In the data rows, 500 means zero.
Some points:
675 434 435 661 502 446 471 429
714 432 438 580 492 482 454 452
403 477 474 425 730 435 459 775
463 618 487 405 494 696 469 442
584 432 503 599 434 494 474 473
524 442 435 590 466 473 469 450
410 422 483 615 468 428 471 576
422 497 782 433 755 453 458 473
421 495 508 415 471 477 689 706
591 443 465 535 437 451 495 415
440 439 772 449 454 708 498 431
672 484 470 427 544 438 492 453
641 424 505 690 472 484 503 472
456 550 494 438 433 480 539 485
639 442 497 659 476 486 455 439
456 434 489 421 765 435 493 775
453 442 453 457 495 665 486 659
681 434 506 613 446 486 456 421
417 581 435 461 472 476 604 422
439 692 479 408 502 720 445 439
678 444 444 481 446 485 438 490
461 670 467 462 482 472 695 457
457 475 503 438 454 705 443 700
495 449 461 414 491 576 483 447
441 426 508 398 700 471 470 702
577 434 494 528 465 472 467 479
528 473 455 545 457 421 481 450
416 731 440 448 502 817 486 473
425 428 443 626 504 458 476 591
461 476 457 421 454 478 457 522
420 615 458 430 649 477 462 440
521 462 438 528 449 456 483 450
447 489 485 442 553 441 541 437
431 728 760 460 467 434 438 469
562 429 498 577 475 429 505 428
510 471 500 475 473 473 497 467
647 423 506 622 451 421 458 459
583 459 441 585 464 488 460 427
416 490 484 393 449 552 434 488
441 505 488 443 491 429 555 450
396 440 467 707 461 483 465 662
456 497 495 559 459 465 466 597
454 857 774 421 481 435 462 466
445 581 501 457 446 438 628 419
520 438 476 608 438 455 457 461
677 450 506 614 494 441 474 469
439 424 464 425 497 645 681 416
398 567 476 443 497 421 583 477
442 439 455 421 436 440 647 597
429 579 482 442 488 673 435 461
394 447 445 406 468 674 475 741
557 478 469 570 492 418 504 419
570 487 488 589 499 423 474 424
447 476 726 442 713 483 441 443
456 652 433 401 444 437 699 433
There is one direction along which these points spread out most. Where along it does each point below lie, from 0 to 99? The average is 50, and the first point in the table lies past the average.
441 426 508 398 700 471 470 702 -> 34
714 432 438 580 492 482 454 452 -> 75
416 490 484 393 449 552 434 488 -> 40
672 484 470 427 544 438 492 453 -> 60
456 550 494 438 433 480 539 485 -> 44
461 670 467 462 482 472 695 457 -> 39
528 473 455 545 457 421 481 450 -> 62
570 487 488 589 499 423 474 424 -> 66
591 443 465 535 437 451 495 415 -> 67
584 432 503 599 434 494 474 473 -> 67
524 442 435 590 466 473 469 450 -> 65
639 442 497 659 476 486 455 439 -> 74
456 497 495 559 459 465 466 597 -> 51
447 476 726 442 713 483 441 443 -> 37
439 692 479 408 502 720 445 439 -> 27
495 449 461 414 491 576 483 447 -> 47
577 434 494 528 465 472 467 479 -> 62
647 423 506 622 451 421 458 459 -> 75
417 581 435 461 472 476 604 422 -> 43
454 857 774 421 481 435 462 466 -> 25
510 471 500 475 473 473 497 467 -> 53
439 424 464 425 497 645 681 416 -> 41
457 475 503 438 454 705 443 700 -> 33
416 731 440 448 502 817 486 473 -> 22
420 615 458 430 649 477 462 440 -> 36
447 489 485 442 553 441 541 437 -> 46
641 424 505 690 472 484 503 472 -> 75
562 429 498 577 475 429 505 428 -> 67
425 428 443 626 504 458 476 591 -> 56
461 476 457 421 454 478 457 522 -> 47
403 477 474 425 730 435 459 775 -> 30
677 450 506 614 494 441 474 469 -> 73
398 567 476 443 497 421 583 477 -> 41
